Each path is a new rotation, seen through one point. The rows after it are directions, each followed by how far the rotation turns it, in degrees per step (0 if it stays put).
Each turn is a multiple of 5 degrees from 10 to 175, or 0.
Each row of a path follows its step; steps can be skipped.
Rotation 1:
step 0: -1.32	-2.97	-2.32	-1.31	-1.42	0.23	1.23	-1.97	-1.51	0.55	-1.43	0.11	0.07	-0.02	0.33	1.72	0.05	-0.30	0.70	-0.77	3.68	-0.06	-2.16	-2.82	-0.82	0.12	0.87	-0.92	-1.12	4.06
step 1: -0.94	-2.20	-1.93	1.25	-3.35	1.96	-0.52	-0.06	-0.07	3.10	0.17	-1.83	1.71	-0.38	-2.56	3.07	-0.48	-2.06	0.29	-0.08	-0.69	0.25	-0.08	0.74	0.63	0.54	0.35	2.23	-3.04	-0.42
step 2: -0.10	2.52	-2.13	1.72	-1.03	-0.68	0.07	-0.52	0.43	0.84	3.34	2.54	-0.66	-1.56	-1.12	0.44	0.14	-2.46	-2.90	-0.04	-1.70	0.49	2.35	2.42	-0.46	0.37	1.65	0.57	-0.29	-2.49
step 3: -1.07	-0.13	1.13	-0.84	0.53	-2.37	0.21	-1.17	0.86	-4.95	2.22	3.12	-1.16	-0.81	-0.61	-0.69	-1.04	0.11	-2.77	0.03	1.45	0.65	1.19	0.08	-1.77	-2.89	0.52	0.01	-0.26	1.60
step 4: -0.44	-4.65	1.58	-0.26	-0.35	-0.27	0.29	0.71	1.63	-1.34	-1.69	-0.33	0.32	2.39	-2.23	-0.29	-1.38	0.85	0.65	0.23	-0.97	2.18	-1.71	-0.04	-0.44	-4.12	0.05	-1.29	1.01	1.22
step 5: 1.11	-3.45	-1.77	1.67	-0.85	1.27	0.73	0.39	0.56	4.59	-0.99	0.71	0.39	1.88	1.54	-1.71	2.08	-0.94	-0.98	-0.78	-0.72	1.37	-1.42	-0.59	-0.03	-0.28	0.75	-3.10	1.33	-2.05
step 6: 2.25	-1.81	-1.13	0.98	-0.44	0.46	-0.17	-3.01	-2.79	1.90	1.28	1.57	0.35	-1.48	3.01	-1.68	1.20	-1.52	-1.28	0.13	2.79	-0.66	1.90	-0.14	-0.12	0.94	-0.88	0.14	-3.06	0.58
step 7: 0.28	-0.81	1.48	-0.94	-0.10	0.33	0.68	-2.95	-1.06	-0.48	0.53	0.70	-1.22	-1.87	-2.76	1.48	-0.68	-0.97	1.30	0.79	-0.64	0.33	2.20	2.21	3.75	-1.13	-1.31	2.01	-3.22	2.07
step 8: -1.40	0.21	0.93	-1.03	1.23	1.19	1.01	-0.07	2.93	-0.04	-0.59	0.93	-2.81	1.06	-3.70	2.02	0.56	-0.10	-1.93	-2.73	-0.98	-0.28	0.38	3.38	1.64	0.06	0.99	-0.90	1.22	-1.15
step 9: 0.23	0.25	-1.23	0.34	0.60	0.88	0.12	-0.03	1.51	-1.10	-2.00	0.66	-1.26	0.40	-0.55	-0.67	-0.46	-0.32	-2.05	-2.07	3.19	0.34	0.68	1.28	-5.53	-0.24	-0.51	-3.12	1.34	-0.12
Directions:
-0.48	-0.60	-0.68	0.30	-0.21	-0.07	1.07	0.82	-0.04	0.41	-0.31	0.10	0.63	0.95	0.77	-0.21	0.03	0.65	1.41	0.23	1.57	0.08	0.45	0.34	0.03	-0.41	0.53	-0.42	0.33	-0.16 -> 70
0.04	0.12	-0.70	0.23	-0.39	0.61	-0.02	-0.97	-0.39	-0.40	0.03	0.35	1.09	-0.26	0.59	0.73	0.67	-0.88	0.64	-0.50	-0.55	-1.00	1.11	-0.02	0.76	-0.33	0.23	1.14	0.22	-0.37 -> 70
1.35	-0.13	-0.29	-0.40	-0.70	0.51	-0.29	0.14	0.82	0.40	-0.05	0.50	-0.93	0.16	0.73	0.00	0.06	-0.82	0.99	0.34	0.17	-0.77	-1.56	-0.43	-0.57	-0.56	-0.10	0.41	-0.07	0.11 -> 70
0.26	-0.91	0.66	-0.03	0.27	0.15	-1.05	0.39	-0.22	-0.02	0.14	-0.55	0.34	0.69	0.38	0.05	-0.79	0.65	-0.77	-0.91	0.65	-1.28	0.20	0.53	-0.75	-0.22	0.30	0.96	-0.94	-0.30 -> 135
